500 stands for zero in the data rows.
Here is a table of points, one per row:
np.array([537, 355, 413, 455, 476, 522, 338, 408, 496, 631, 665, 471, 587,
          642, 603, 617, 518, 420, 644, 579, 132, 587, 617, 668, 355, 514,
          404, 419, 573, 580, 435, 340])
np.array([277, 530, 489, 575, 481, 656, 583, 525, 499, 568, 563, 478, 597,
          514, 361, 560, 856, 345, 408, 357, 494, 415, 480, 555, 386, 340,
          559, 344, 415, 632, 567, 594])
np.array([271, 455, 664, 594, 569, 412, 404, 426, 522, 401, 621, 559, 427,
          378, 446, 438, 556, 491, 594, 602, 627, 533, 519, 496, 594, 563,
          418, 657, 442, 377, 536, 404])
np.array([611, 567, 528, 553, 567, 306, 496, 504, 564, 624, 308, 473, 289,
          423, 258, 407, 524, 580, 430, 458, 472, 576, 672, 472, 364, 737,
          215, 409, 829, 481, 677, 625])
np.array([525, 418, 503, 478, 712, 601, 238, 687, 286, 563, 380, 474, 303,
          569, 600, 688, 376, 456, 262, 456, 453, 342, 613, 623, 520, 354,
          729, 580, 565, 598, 424, 626])
np.array([580, 136, 543, 318, 491, 596, 782, 594, 570, 490, 451, 301, 530,
          385, 663, 517, 432, 539, 366, 571, 429, 476, 530, 474, 579, 741,
          326, 516, 523, 371, 488, 690])
np.array([657, 442, 578, 337, 379, 433, 390, 500, 409, 363, 663, 474, 512,
          647, 585, 316, 525, 511, 519, 346, 655, 675, 508, 550, 527, 422,
          463, 521, 621, 616, 429, 428])
np.array([636, 661, 711, 242, 470, 653, 583, 465, 560, 523, 318, 544, 704,
          555, 101, 414, 465, 548, 466, 702, 451, 502, 468, 633, 418, 314,
          492, 516, 553, 378, 356, 599])
np.array([463, 454, 585, 635, 462, 438, 434, 582, 532, 411, 599, 525, 417,
          344, 448, 404, 578, 635, 615, 596, 609, 403, 533, 368, 459, 534,
          535, 687, 425, 417, 505, 370])
np.array([335, 559, 597, 666, 480, 675, 580, 543, 451, 501, 528, 366, 582,
          511, 365, 592, 811, 462, 437, 329, 451, 326, 511, 544, 375, 324,
          577, 346, 425, 624, 538, 590])
np.array([474, 558, 510, 547, 558, 460, 152, 446, 553, 400, 581, 558, 398,
          405, 468, 580, 622, 607, 534, 645, 638, 417, 384, 523, 516, 620,
          483, 630, 425, 316, 598, 395])
np.array([380, 612, 323, 492, 441, 406, 478, 273, 645, 635, 498, 213, 430,
          507, 439, 564, 580, 646, 769, 391, 499, 653, 408, 189, 398, 474,
          601, 602, 308, 752, 603, 791])
np.array([542, 348, 385, 495, 370, 444, 362, 557, 397, 583, 670, 695, 566,
          329, 581, 624, 391, 303, 648, 392, 377, 248, 412, 626, 664, 414,
          668, 498, 614, 588, 440, 767])
np.array([358, 716, 699, 446, 283, 394, 666, 533, 456, 579, 458, 469, 638,
          433, 767, 452, 410, 491, 468, 594, 509, 451, 676, 341, 589, 476,
          318, 400, 617, 305, 383, 624])
np.array([324, 381, 556, 568, 483, 447, 323, 551, 657, 324, 504, 524, 392,
          500, 429, 598, 534, 612, 567, 686, 604, 467, 403, 495, 512, 620,
          494, 606, 514, 355, 563, 407])
np.array([448, 570, 487, 616, 519, 389, 568, 673, 478, 695, 466, 501, 405,
          423, 353, 373, 486, 696, 354, 401, 438, 446, 253, 457, 819, 645,
          456, 362, 680, 443, 562, 540])
np.array([444, 465, 444, 434, 438, 472, 505, 524, 502, 268, 363, 522, 580,
          480, 580, 381, 350, 586, 654, 548, 672, 646, 639, 564, 427, 515,
          583, 292, 641, 729, 399, 352])
np.array([502, 433, 537, 483, 587, 540, 474, 389, 425, 793, 595, 449, 552,
          491, 561, 698, 361, 637, 679, 371, 242, 548, 569, 530, 679, 400,
          470, 426, 572, 528, 416, 64])
np.array([393, 330, 545, 623, 448, 416, 497, 555, 524, 391, 613, 537, 399,
          470, 424, 474, 558, 606, 523, 723, 640, 446, 535, 359, 476, 527,
          542, 651, 442, 415, 544, 375])
np.array([683, 326, 416, 447, 571, 511, 441, 435, 534, 331, 155, 366, 624,
          617, 632, 393, 474, 580, 705, 320, 680, 416, 644, 582, 506, 392,
          545, 605, 602, 600, 518, 347])
np.array([558, 335, 762, 316, 688, 641, 692, 287, 602, 584, 474, 573, 447,
          439, 689, 462, 362, 233, 400, 523, 494, 349, 593, 288, 607, 726,
          634, 419, 454, 374, 356, 638])
np.array([601, 553, 484, 673, 403, 429, 520, 420, 535, 564, 381, 594, 231,
          500, 277, 409, 695, 309, 389, 516, 381, 466, 766, 420, 571, 706,
          492, 337, 821, 446, 546, 565])
np.array([450, 499, 485, 156, 275, 531, 356, 912, 377, 612, 390, 754, 529,
          634, 592, 609, 403, 538, 592, 327, 336, 445, 880, 572, 671, 554,
          460, 407, 0, 576, 646, 510])
np.array([370, 513, 553, 635, 449, 508, 568, 391, 450, 503, 479, 348, 641,
          527, 347, 655, 758, 647, 384, 373, 419, 477, 346, 572, 626, 288,
          586, 367, 473, 621, 550, 576])
np.array([422, 639, 508, 523, 397, 460, 585, 505, 572, 320, 430, 420, 561,
          540, 439, 703, 485, 322, 361, 362, 421, 550, 296, 501, 542, 824,
          530, 835, 376, 795, 503, 276])
np.array([678, 443, 567, 395, 314, 632, 374, 488, 433, 337, 624, 597, 480,
          748, 638, 337, 549, 444, 543, 355, 578, 529, 394, 434, 618, 432,
          461, 512, 650, 602, 429, 384])
np.array([298, 598, 700, 572, 730, 332, 575, 495, 619, 507, 447, 397, 322,
          526, 424, 629, 563, 649, 517, 290, 426, 627, 372, 680, 436, 346,
          565, 270, 334, 646, 510, 595])
np.array([523, 474, 622, 590, 260, 235, 678, 307, 619, 711, 305, 792, 360,
          522, 472, 610, 622, 618, 455, 344, 567, 594, 356, 520, 341, 223,
          536, 640, 331, 633, 529, 613])
np.array([450, 456, 500, 549, 560, 434, 92, 422, 734, 421, 492, 663, 507,
          510, 490, 566, 610, 470, 544, 627, 631, 432, 360, 482, 513, 640,
          445, 639, 448, 312, 620, 381])
np.array([789, 584, 382, 605, 697, 408, 564, 580, 509, 594, 471, 500, 431,
          567, 375, 434, 544, 471, 392, 554, 437, 656, 381, 384, 552, 638,
          369, 330, 339, 372, 508, 583])
np.array([648, 685, 589, 371, 481, 209, 720, 516, 582, 467, 447, 420, 502,
          333, 790, 567, 464, 472, 454, 668, 371, 435, 444, 666, 593, 306,
          505, 492, 548, 336, 359, 562])
np.array([362, 409, 467, 623, 640, 421, 529, 587, 604, 369, 598, 627, 428,
          480, 388, 446, 528, 613, 629, 624, 589, 413, 515, 354, 504, 553,
          527, 632, 441, 405, 310, 384])
np.array([435, 483, 583, 272, 531, 600, 585, 623, 665, 640, 455, 315, 238,
          391, 670, 447, 342, 411, 426, 494, 502, 428, 590, 452, 610, 690,
          552, 500, 625, 413, 392, 642])
np.array([615, 480, 566, 650, 551, 383, 535, 655, 462, 652, 331, 415, 592,
          668, 507, 288, 655, 496, 441, 566, 356, 361, 225, 533, 515, 550,
          653, 485, 406, 378, 519, 514])
np.array([343, 548, 663, 492, 649, 433, 403, 578, 518, 408, 616, 538, 404,
          342, 414, 324, 709, 509, 651, 546, 590, 399, 510, 606, 442, 598,
          503, 700, 442, 415, 311, 395])
np.array([432, 411, 541, 520, 628, 426, 450, 413, 520, 383, 580, 527, 462,
          470, 351, 440, 702, 594, 628, 637, 563, 504, 547, 372, 714, 522,
          462, 696, 385, 400, 318, 402])
np.array([347, 471, 551, 757, 558, 537, 535, 470, 831, 482, 396, 530, 598,
          596, 426, 659, 638, 320, 487, 288, 405, 528, 425, 479, 569, 309,
          463, 266, 406, 616, 504, 554])
np.array([415, 727, 193, 658, 482, 479, 700, 709, 327, 256, 601, 463, 512,
          755, 395, 702, 513, 420, 580, 217, 656, 551, 417, 421, 473, 553,
          458, 661, 559, 146, 561, 438])
np.array([595, 353, 426, 552, 445, 486, 362, 461, 437, 587, 498, 671, 687,
          581, 590, 655, 339, 587, 695, 431, 376, 179, 545, 381, 330, 447,
          607, 437, 606, 550, 393, 711])
np.array([319, 616, 239, 502, 649, 418, 784, 365, 236, 660, 381, 753, 220,
          503, 442, 574, 643, 370, 618, 499, 440, 570, 294, 435, 464, 516,
          516, 661, 395, 756, 594, 571])
np.array([180, 487, 507, 673, 489, 389, 559, 599, 392, 641, 267, 481, 648,
          822, 575, 162, 600, 525, 383, 639, 384, 511, 439, 602, 480, 614,
          596, 472, 357, 380, 600, 545])
np.array([491, 602, 566, 455, 536, 487, 636, 332, 490, 526, 424, 466, 480,
          429, 894, 508, 473, 468, 394, 654, 381, 419, 553, 353, 576, 362,
          351, 445, 609, 303, 799, 537])
np.array([771, 625, 512, 579, 597, 404, 470, 658, 536, 675, 480, 493, 635,
          351, 414, 323, 605, 389, 406, 451, 526, 549, 354, 373, 271, 733,
          514, 355, 438, 395, 542, 575])
np.array([414, 350, 449, 630, 457, 421, 486, 554, 583, 431, 617, 634, 400,
          434, 466, 334, 586, 604, 588, 617, 600, 397, 490, 471, 449, 576,
          516, 680, 433, 420, 538, 375])
np.array([445, 490, 446, 751, 389, 642, 565, 537, 774, 517, 557, 416, 454,
          540, 456, 609, 656, 525, 326, 302, 435, 525, 427, 608, 456, 332,
          461, 362, 267, 640, 531, 560])
np.array([452, 375, 432, 309, 454, 569, 518, 389, 435, 647, 597, 394, 687,
          557, 501, 820, 465, 420, 647, 538, 636, 495, 486, 643, 502, 487,
          479, 323, 546, 491, 444, 261])
np.array([427, 768, 379, 564, 423, 287, 552, 368, 485, 379, 396, 470, 611,
          589, 385, 828, 548, 384, 251, 307, 878, 387, 526, 429, 475, 727,
          500, 730, 518, 631, 445, 351])
np.array([525, 402, 374, 310, 351, 611, 625, 352, 539, 578, 361, 315, 515,
          437, 719, 416, 537, 597, 399, 570, 491, 442, 504, 766, 621, 846,
          411, 531, 511, 330, 333, 680])
np.array([471, 422, 418, 459, 379, 572, 346, 404, 377, 589, 694, 523, 504,
          382, 572, 629, 393, 438, 765, 494, 413, 573, 504, 660, 445, 472,
          446, 403, 496, 528, 422, 807])
np.array([652, 764, 316, 418, 468, 716, 622, 528, 711, 475, 447, 548, 354,
          483, 681, 491, 457, 546, 351, 659, 320, 352, 490, 490, 446, 366,
          510, 505, 542, 348, 457, 487])
np.array([448, 596, 378, 529, 587, 668, 621, 546, 595, 538, 554, 423, 655,
          392, 202, 322, 241, 490, 393, 683, 448, 391, 588, 597, 529, 360,
          404, 495, 497, 584, 667, 580])
np.array([419, 765, 401, 319, 538, 540, 476, 514, 567, 582, 434, 358, 568,
          438, 768, 441, 489, 446, 497, 646, 454, 465, 570, 212, 620, 559,
          460, 405, 621, 401, 427, 598])
np.array([610, 445, 496, 466, 646, 561, 555, 537, 383, 281, 425, 538, 630,
          404, 641, 393, 394, 476, 680, 361, 695, 490, 468, 624, 520, 438,
          333, 447, 544, 627, 513, 377])
np.array([589, 694, 479, 831, 417, 611, 543, 227, 524, 570, 514, 346, 594,
          456, 326, 256, 246, 388, 384, 734, 462, 311, 712, 779, 650, 365,
          402, 535, 337, 645, 517, 556])
np.array([639, 377, 402, 425, 458, 663, 537, 511, 345, 314, 539, 486, 531,
          327, 605, 375, 496, 488, 590, 360, 649, 616, 548, 505, 573, 445,
          533, 524, 570, 633, 561, 375])
np.array([513, 402, 481, 414, 487, 638, 529, 603, 411, 816, 537, 449, 484,
          466, 561, 718, 425, 325, 699, 534, 572, 546, 541, 543, 308, 381,
          555, 409, 536, 527, 427, 165])
np.array([508, 423, 445, 408, 369, 655, 520, 460, 374, 903, 549, 530, 505,
          393, 566, 702, 448, 612, 583, 474, 609, 542, 519, 549, 409, 424,
          458, 408, 528, 536, 459, 136])
np.array([510, 279, 372, 503, 337, 571, 314, 730, 430, 557, 536, 425, 586,
          423, 601, 646, 373, 636, 246, 506, 395, 655, 515, 463, 447, 383,
          719, 556, 605, 606, 430, 644])
np.array([625, 776, 439, 382, 379, 604, 634, 531, 666, 494, 545, 473, 482,
          370, 618, 459, 462, 533, 388, 622, 409, 442, 573, 596, 307, 436,
          497, 439, 520, 305, 442, 554])
np.array([555, 416, 437, 473, 555, 554, 313, 348, 369, 614, 695, 449, 505,
          650, 565, 671, 368, 652, 622, 453, 431, 342, 608, 567, 346, 480,
          277, 426, 507, 534, 443, 774])
np.array([558, 528, 382, 128, 638, 245, 649, 510, 690, 517, 576, 488, 610,
          523, 356, 437, 515, 452, 341, 619, 316, 413, 706, 630, 453, 283,
          579, 560, 652, 358, 741, 548])
np.array([480, 642, 593, 479, 412, 653, 526, 542, 643, 584, 411, 608, 729,
          274, 266, 329, 233, 404, 439, 580, 457, 444, 393, 555, 586, 365,
          437, 510, 588, 534, 759, 547])
np.array([536, 439, 450, 298, 562, 425, 425, 427, 464, 371, 785, 575, 546,
          669, 614, 269, 484, 486, 486, 347, 652, 666, 501, 468, 461, 452,
          565, 455, 620, 622, 461, 422])
np.array([484, 638, 474, 311, 566, 854, 546, 428, 624, 538, 314, 573, 591,
          590, 266, 381, 379, 560, 442, 700, 454, 514, 417, 454, 510, 297,
          529, 474, 544, 351, 625, 572])
np.array([428, 354, 573, 608, 464, 434, 436, 544, 528, 313, 615, 529, 428,
          479, 407, 584, 555, 598, 524, 731, 601, 559, 532, 387, 506, 567,
          412, 615, 369, 353, 543, 424])
Along one direction, these points spread out more than along any other. Take the direction at right angles to it along which they spread out most. Go by this last direction. Where along it does each point below lie, from 0 to 99? The average is 50, and the first point in the table lies past the average. One standard deviation of the points above along it is 16.
np.array([474, 422, 696, 575, 492, 437, 364, 549, 473, 315, 621, 430, 409,
          382, 431, 637, 544, 533, 549, 710, 641, 465, 458, 412, 499, 551,
          513, 630, 375, 345, 646, 422]) 42
np.array([478, 389, 448, 531, 521, 545, 267, 683, 371, 510, 214, 589, 518,
          462, 606, 708, 398, 290, 576, 560, 403, 812, 493, 625, 500, 356,
          401, 536, 593, 540, 349, 727]) 67
np.array([419, 627, 587, 543, 477, 430, 585, 570, 510, 663, 628, 237, 370,
          764, 436, 571, 526, 316, 510, 418, 337, 540, 356, 313, 318, 520,
          338, 848, 427, 805, 475, 536]) 55
np.array([427, 669, 718, 521, 382, 479, 649, 342, 295, 179, 420, 600, 474,
          490, 440, 709, 543, 586, 575, 443, 154, 490, 347, 366, 272, 817,
          611, 555, 441, 772, 718, 513]) 53
np.array([626, 347, 565, 460, 642, 598, 588, 542, 377, 301, 546, 481, 476,
          740, 611, 421, 386, 556, 548, 434, 697, 372, 528, 477, 431, 392,
          279, 420, 609, 634, 541, 377]) 64
np.array([402, 416, 469, 649, 533, 425, 516, 658, 616, 392, 612, 646, 424,
          441, 420, 347, 565, 603, 621, 603, 562, 492, 490, 464, 452, 572,
          400, 676, 429, 423, 298, 384]) 41
np.array([731, 534, 464, 597, 368, 369, 537, 559, 539, 538, 440, 416, 501,
          522, 286, 434, 581, 332, 434, 592, 433, 575, 536, 337, 681, 687,
          629, 340, 487, 427, 494, 600]) 32
np.array([798, 612, 466, 596, 684, 419, 537, 446, 443, 607, 451, 460, 435,
          419, 354, 437, 581, 582, 408, 486, 418, 567, 384, 384, 652, 640,
          506, 352, 408, 374, 529, 563]) 31
np.array([596, 472, 639, 339, 302, 582, 403, 430, 379, 372, 696, 568, 310,
          767, 561, 365, 450, 610, 487, 372, 678, 596, 421, 492, 644, 420,
          492, 447, 649, 601, 426, 434]) 67
np.array([601, 509, 361, 423, 540, 425, 486, 426, 468, 247, 519, 551, 555,
          496, 586, 480, 381, 516, 499, 575, 706, 557, 642, 572, 523, 504,
          589, 249, 529, 729, 429, 329]) 65
np.array([439, 427, 465, 506, 722, 588, 324, 437, 310, 596, 453, 669, 717,
          302, 639, 486, 449, 681, 223, 341, 372, 614, 687, 472, 425, 447,
          607, 573, 515, 601, 316, 597]) 63
np.array([586, 509, 460, 407, 486, 545, 440, 496, 494, 281, 574, 491, 441,
          525, 623, 404, 313, 439, 569, 529, 703, 517, 456, 616, 495, 511,
          676, 264, 566, 712, 525, 347]) 66
np.array([464, 358, 481, 504, 664, 593, 361, 372, 337, 565, 519, 727, 617,
          564, 630, 647, 350, 559, 159, 512, 440, 706, 510, 525, 388, 444,
          491, 495, 503, 537, 330, 647]) 64
np.array([666, 417, 471, 409, 594, 631, 439, 518, 369, 316, 510, 459, 527,
          372, 651, 365, 602, 396, 593, 425, 634, 663, 566, 468, 578, 289,
          356, 570, 554, 647, 567, 377]) 65
np.array([475, 552, 662, 678, 537, 363, 502, 652, 383, 672, 459, 281, 512,
          526, 435, 327, 456, 356, 417, 560, 526, 620, 433, 492, 437, 619,
          713, 348, 459, 324, 643, 580]) 33
np.array([499, 589, 457, 627, 426, 529, 600, 289, 510, 368, 573, 507, 400,
          594, 387, 453, 412, 456, 682, 49, 518, 803, 600, 558, 404, 633,
          752, 780, 450, 46, 649, 399]) 51
